In the data rows, the value 128 means zero.
Here are some numbered points:
[171, 112, 144, 134, 131, 123, 159, 150, 115, 149, 145, 141, 134, 121, 169, 160, 138, 163, 169, 165, 157, 150, 169, 142, 138, 135, 168, 130] 0
[232, 158, 112, 144, 180, 162, 127, 143, 186, 156, 127, 145, 180, 175, 132, 151, 184, 157, 124, 139, 167, 152, 123, 158, 182, 163, 128, 162] 1
[163, 134, 124, 146, 153, 143, 132, 149, 158, 133, 130, 145, 143, 138, 127, 141, 140, 126, 126, 138, 138, 134, 128, 143, 137, 130, 124, 146] 2
[58, 123, 110, 107, 96, 113, 106, 102, 105, 100, 112, 109, 96, 110, 107, 103, 95, 98, 108, 92, 86, 99, 101, 98, 89, 96, 88, 89] 3
[168, 141, 115, 142, 150, 133, 122, 137, 144, 122, 120, 135, 140, 132, 125, 145, 148, 130, 128, 142, 142, 136, 134, 151, 151, 136, 123, 139] 4
[110, 113, 134, 122, 108, 113, 130, 115, 101, 118, 125, 116, 107, 111, 119, 109, 103, 119, 124, 119, 116, 121, 126, 116, 113, 119, 128, 118] 5
[59, 100, 118, 105, 88, 100, 111, 100, 91, 105, 116, 101, 93, 100, 113, 104, 100, 112, 118, 112, 100, 111, 123, 109, 104, 115, 114, 100] 6
[61, 124, 103, 96, 89, 102, 113, 108, 97, 94, 105, 99, 90, 106, 105, 101, 93, 101, 112, 108, 93, 107, 106, 105, 95, 115, 108, 101] 7
[53, 106, 112, 104, 90, 101, 97, 90, 99, 94, 115, 112, 109, 123, 116, 109, 102, 101, 105, 91, 91, 102, 100, 102, 94, 102, 99, 101] 8
[54, 88, 115, 101, 93, 106, 113, 104, 100, 104, 114, 113, 102, 101, 114, 111, 103, 108, 113, 109, 104, 106, 119, 115, 104, 102, 110, 99] 9
[154, 133, 146, 145, 135, 147, 155, 145, 136, 142, 149, 139, 142, 150, 161, 149, 147, 145, 148, 137, 134, 139, 147, 145, 136, 146, 151, 144] 10
[187, 114, 144, 147, 146, 111, 144, 150, 112, 137, 141, 157, 146, 112, 154, 144, 119, 137, 135, 155, 150, 123, 143, 145, 145, 127, 174, 157] 11
[113, 128, 123, 130, 134, 142, 125, 125, 139, 121, 118, 117, 123, 129, 110, 121, 132, 119, 119, 117, 117, 121, 112, 121, 118, 118, 105, 121] 12
[169, 122, 114, 112, 152, 126, 140, 151, 136, 174, 126, 130, 148, 82, 111, 108, 116, 140, 117, 158, 183, 138, 126, 112, 135, 108, 134, 118] 13
[189, 145, 159, 164, 158, 163, 171, 155, 144, 149, 160, 151, 154, 160, 171, 159, 157, 157, 164, 149, 144, 151, 162, 156, 153, 164, 170, 160] 14
[56, 108, 128, 117, 107, 118, 121, 108, 101, 101, 107, 100, 94, 100, 105, 104, 98, 105, 112, 107, 97, 104, 109, 105, 95, 102, 108, 104] 15
[185, 138, 142, 135, 161, 125, 143, 142, 119, 178, 125, 139, 164, 105, 144, 149, 134, 152, 118, 143, 160, 124, 121, 111, 146, 115, 150, 134] 16
[219, 196, 127, 127, 186, 195, 111, 112, 188, 166, 117, 122, 179, 188, 116, 123, 187, 171, 121, 121, 179, 178, 115, 127, 175, 165, 105, 135] 17
[226, 175, 122, 149, 185, 168, 125, 142, 186, 149, 130, 145, 175, 177, 133, 156, 189, 159, 137, 150, 173, 164, 135, 165, 176, 167, 130, 164] 18
[107, 110, 157, 125, 112, 108, 134, 117, 95, 146, 146, 146, 142, 106, 149, 131, 121, 146, 165, 165, 152, 139, 164, 124, 135, 143, 176, 130] 19
[74, 137, 110, 104, 89, 107, 108, 101, 97, 101, 111, 104, 100, 109, 104, 94, 94, 91, 94, 86, 85, 95, 97, 101, 92, 102, 97, 100] 20
[51, 92, 104, 95, 86, 105, 107, 100, 107, 103, 114, 105, 96, 110, 104, 99, 99, 100, 114, 103, 98, 115, 118, 114, 105, 112, 99, 96] 21
[113, 129, 150, 138, 120, 126, 139, 136, 120, 139, 151, 146, 137, 134, 147, 136, 125, 135, 143, 144, 135, 136, 145, 133, 126, 137, 152, 142] 22
[196, 145, 146, 140, 163, 139, 142, 149, 146, 161, 141, 142, 150, 119, 137, 135, 144, 154, 140, 152, 156, 136, 135, 130, 153, 144, 158, 146] 23
[199, 132, 115, 118, 160, 132, 132, 139, 150, 161, 126, 142, 176, 142, 148, 151, 155, 147, 111, 130, 150, 131, 124, 128, 167, 150, 150, 146] 24
[53, 108, 161, 138, 119, 126, 152, 153, 123, 159, 174, 168, 153, 147, 173, 151, 137, 154, 151, 146, 141, 135, 148, 138, 145, 142, 161, 138] 25
[51, 105, 119, 107, 89, 104, 105, 93, 94, 94, 100, 94, 89, 100, 105, 108, 102, 110, 113, 108, 101, 113, 117, 119, 111, 116, 116, 109] 26
[144, 110, 136, 124, 113, 113, 141, 140, 117, 148, 156, 147, 134, 130, 159, 143, 130, 151, 155, 149, 137, 122, 134, 118, 125, 125, 154, 132] 27
[70, 144, 105, 95, 84, 102, 99, 99, 98, 86, 96, 91, 83, 107, 101, 102, 102, 102, 110, 97, 92, 104, 104, 103, 96, 105, 97, 102] 28
[88, 101, 121, 124, 116, 117, 133, 131, 110, 122, 124, 126, 121, 122, 138, 137, 121, 122, 127, 127, 112, 112, 117, 114, 111, 116, 124, 120] 29
[195, 155, 162, 170, 157, 169, 167, 158, 164, 151, 163, 153, 152, 174, 164, 164, 164, 163, 168, 161, 157, 171, 167, 168, 157, 166, 158, 164] 30
[103, 116, 117, 106, 110, 110, 116, 115, 106, 121, 108, 110, 115, 108, 115, 107, 108, 109, 103, 103, 112, 103, 109, 99, 108, 104, 115, 111] 31
New points follow, each followed by the number of its nearest point above by angle.
[161, 141, 127, 153, 148, 144, 126, 142, 160, 123, 133, 147, 141, 153, 130, 148, 153, 131, 140, 144, 139, 140, 132, 149, 137, 136, 117, 148] 2
[128, 145, 117, 123, 120, 120, 116, 122, 128, 117, 125, 126, 124, 125, 112, 115, 119, 110, 117, 119, 116, 113, 111, 121, 119, 120, 119, 133] 20
[132, 114, 138, 128, 119, 121, 143, 139, 123, 144, 155, 146, 132, 128, 149, 133, 120, 142, 148, 145, 135, 128, 135, 119, 119, 120, 142, 126] 27
[122, 147, 116, 120, 129, 130, 113, 122, 135, 120, 115, 115, 120, 132, 115, 122, 131, 117, 111, 107, 114, 120, 112, 120, 121, 119, 103, 117] 12
[166, 158, 130, 116, 151, 142, 111, 110, 134, 143, 112, 117, 150, 138, 109, 110, 137, 136, 108, 119, 148, 136, 116, 116, 149, 137, 123, 123] 17
[193, 143, 154, 161, 151, 167, 172, 159, 163, 156, 162, 151, 144, 158, 160, 156, 157, 163, 169, 160, 158, 171, 173, 174, 161, 169, 162, 162] 30
[141, 111, 133, 130, 124, 108, 130, 134, 111, 127, 132, 140, 130, 111, 138, 129, 111, 123, 124, 133, 128, 117, 130, 131, 128, 121, 149, 140] 11
[141, 114, 138, 143, 148, 124, 143, 144, 115, 126, 132, 133, 131, 120, 146, 137, 121, 120, 125, 133, 126, 121, 141, 126, 124, 118, 140, 120] 11
[116, 109, 158, 142, 136, 141, 172, 160, 130, 163, 166, 148, 149, 141, 176, 162, 151, 170, 167, 170, 158, 149, 165, 142, 142, 135, 165, 126] 0
[104, 109, 144, 133, 122, 132, 156, 145, 128, 148, 153, 143, 132, 130, 145, 124, 118, 131, 140, 134, 136, 140, 151, 137, 138, 138, 144, 127] 25
[215, 157, 144, 179, 171, 165, 152, 165, 179, 150, 161, 163, 156, 171, 154, 165, 165, 147, 159, 151, 144, 161, 160, 173, 160, 168, 151, 169] 30
[65, 113, 154, 131, 117, 129, 149, 141, 122, 143, 142, 138, 136, 131, 147, 135, 127, 133, 137, 129, 122, 114, 129, 117, 120, 127, 149, 130] 25
[95, 119, 140, 120, 114, 115, 144, 130, 96, 127, 129, 120, 105, 98, 132, 119, 100, 122, 120, 122, 115, 114, 130, 111, 117, 119, 146, 118] 5
[70, 135, 109, 97, 84, 102, 99, 97, 96, 90, 99, 95, 86, 107, 102, 100, 99, 101, 108, 97, 92, 105, 105, 105, 96, 107, 101, 105] 28
[186, 125, 146, 143, 150, 115, 148, 162, 133, 150, 156, 155, 139, 103, 148, 144, 132, 145, 150, 164, 143, 121, 146, 139, 144, 137, 176, 151] 11
[216, 146, 143, 179, 172, 154, 145, 164, 171, 137, 149, 163, 153, 154, 140, 155, 156, 137, 153, 163, 162, 163, 160, 182, 171, 156, 147, 176] 30
[209, 134, 129, 172, 199, 155, 149, 178, 171, 140, 132, 154, 159, 130, 136, 157, 163, 131, 129, 157, 163, 126, 141, 159, 165, 132, 144, 152] 2
[101, 108, 166, 141, 120, 114, 161, 138, 94, 151, 132, 121, 117, 90, 153, 148, 117, 151, 151, 141, 133, 134, 163, 126, 132, 123, 162, 119] 19
[143, 126, 130, 123, 140, 118, 123, 125, 110, 136, 104, 116, 127, 96, 110, 108, 108, 113, 99, 117, 128, 103, 105, 96, 117, 107, 125, 118] 31
[210, 153, 147, 184, 177, 161, 151, 168, 178, 148, 158, 168, 163, 167, 150, 168, 170, 145, 162, 165, 156, 154, 155, 170, 152, 149, 139, 166] 30
[186, 134, 138, 156, 168, 144, 150, 164, 158, 147, 143, 156, 149, 134, 140, 156, 153, 150, 152, 169, 168, 153, 155, 161, 157, 143, 150, 156] 30
[122, 136, 117, 124, 124, 129, 112, 113, 135, 112, 116, 113, 121, 136, 111, 117, 130, 115, 116, 114, 120, 127, 115, 123, 117, 122, 103, 124] 12
[220, 169, 121, 157, 193, 183, 130, 146, 196, 140, 125, 141, 171, 176, 127, 152, 187, 155, 142, 153, 174, 171, 144, 173, 184, 172, 126, 161] 18
[189, 118, 115, 104, 148, 112, 137, 137, 127, 163, 123, 136, 171, 121, 158, 147, 139, 143, 97, 118, 137, 111, 115, 108, 160, 144, 164, 140] 24
[222, 168, 126, 162, 188, 167, 128, 152, 191, 147, 141, 157, 171, 170, 134, 157, 181, 150, 142, 154, 173, 163, 141, 169, 171, 157, 127, 163] 18
[104, 108, 151, 124, 107, 109, 148, 144, 96, 158, 151, 158, 142, 128, 180, 164, 122, 154, 141, 148, 133, 129, 153, 122, 111, 113, 157, 117] 27
[146, 125, 111, 99, 124, 107, 125, 125, 119, 139, 117, 121, 141, 115, 137, 128, 123, 127, 101, 114, 125, 112, 114, 108, 137, 130, 140, 125] 31
[219, 151, 130, 169, 187, 164, 145, 172, 187, 150, 140, 165, 166, 151, 140, 164, 167, 141, 136, 157, 160, 147, 141, 167, 162, 147, 137, 170] 2
[201, 162, 120, 117, 172, 168, 124, 124, 168, 166, 116, 123, 167, 155, 122, 130, 171, 167, 126, 132, 173, 157, 122, 127, 174, 160, 127, 131] 17
[70, 119, 171, 137, 123, 131, 163, 156, 130, 166, 162, 159, 160, 144, 171, 150, 140, 150, 153, 146, 141, 124, 145, 129, 139, 146, 179, 146] 25
[216, 187, 111, 116, 186, 196, 121, 125, 197, 171, 118, 118, 176, 188, 118, 118, 184, 171, 113, 115, 176, 179, 117, 135, 178, 175, 103, 129] 17
[159, 135, 129, 148, 143, 137, 132, 143, 154, 126, 140, 145, 140, 148, 136, 149, 148, 133, 142, 144, 133, 137, 133, 145, 131, 133, 126, 145] 2
[107, 122, 154, 136, 127, 129, 146, 139, 116, 142, 143, 134, 127, 118, 144, 135, 122, 135, 138, 143, 130, 124, 143, 128, 122, 135, 163, 133] 22
[205, 129, 135, 175, 178, 149, 157, 168, 169, 139, 149, 163, 162, 153, 149, 170, 166, 146, 157, 170, 165, 154, 153, 172, 158, 141, 142, 163] 30
[218, 192, 122, 119, 179, 190, 113, 115, 193, 167, 116, 119, 173, 185, 116, 126, 188, 173, 128, 123, 175, 177, 122, 139, 186, 183, 117, 142] 17
[140, 111, 134, 133, 127, 110, 130, 132, 107, 123, 131, 139, 128, 112, 137, 127, 110, 125, 128, 136, 131, 117, 130, 130, 128, 120, 149, 139] 11
[214, 170, 124, 157, 182, 175, 128, 148, 192, 151, 140, 157, 175, 184, 131, 155, 183, 155, 138, 148, 164, 161, 133, 162, 167, 160, 120, 157] 18
[226, 175, 127, 157, 196, 172, 127, 146, 189, 152, 135, 149, 171, 169, 129, 148, 180, 153, 136, 148, 177, 167, 138, 161, 173, 161, 127, 158] 18
[143, 117, 158, 141, 145, 128, 150, 144, 113, 153, 141, 145, 141, 118, 159, 143, 133, 153, 143, 148, 152, 132, 151, 129, 151, 135, 161, 131] 0
[215, 141, 136, 177, 173, 132, 139, 168, 172, 146, 157, 174, 163, 144, 144, 165, 157, 135, 143, 166, 160, 146, 154, 168, 151, 135, 137, 160] 2
[91, 110, 141, 118, 105, 109, 123, 110, 97, 127, 131, 127, 122, 104, 131, 120, 113, 129, 146, 141, 130, 129, 144, 118, 123, 132, 148, 121] 19
[139, 92, 85, 80, 127, 101, 108, 116, 116, 161, 123, 136, 161, 103, 122, 119, 135, 155, 128, 152, 164, 133, 120, 113, 139, 116, 120, 90] 13
[210, 157, 131, 161, 181, 164, 141, 156, 174, 148, 136, 151, 167, 163, 142, 158, 172, 154, 142, 153, 166, 158, 140, 157, 160, 150, 132, 156] 18
[159, 144, 131, 150, 144, 141, 137, 147, 152, 133, 142, 142, 138, 145, 137, 146, 149, 133, 144, 143, 134, 136, 142, 147, 133, 134, 128, 139] 30
[215, 164, 108, 102, 170, 166, 116, 115, 148, 163, 86, 101, 167, 140, 105, 107, 155, 160, 95, 116, 173, 146, 96, 107, 170, 156, 132, 133] 17
[182, 124, 152, 143, 139, 127, 157, 156, 135, 157, 164, 159, 147, 132, 168, 150, 136, 154, 159, 162, 153, 133, 147, 130, 135, 132, 171, 153] 0
[127, 130, 172, 149, 145, 142, 164, 160, 125, 165, 160, 153, 147, 132, 168, 157, 139, 153, 154, 166, 149, 137, 162, 138, 134, 147, 189, 146] 22
[224, 171, 123, 150, 192, 173, 127, 144, 190, 151, 130, 151, 176, 175, 131, 153, 185, 161, 139, 153, 176, 164, 131, 160, 172, 160, 127, 156] 18
[64, 103, 103, 94, 81, 98, 98, 99, 108, 101, 115, 102, 88, 102, 97, 90, 96, 103, 115, 100, 100, 116, 115, 112, 105, 112, 99, 98] 21
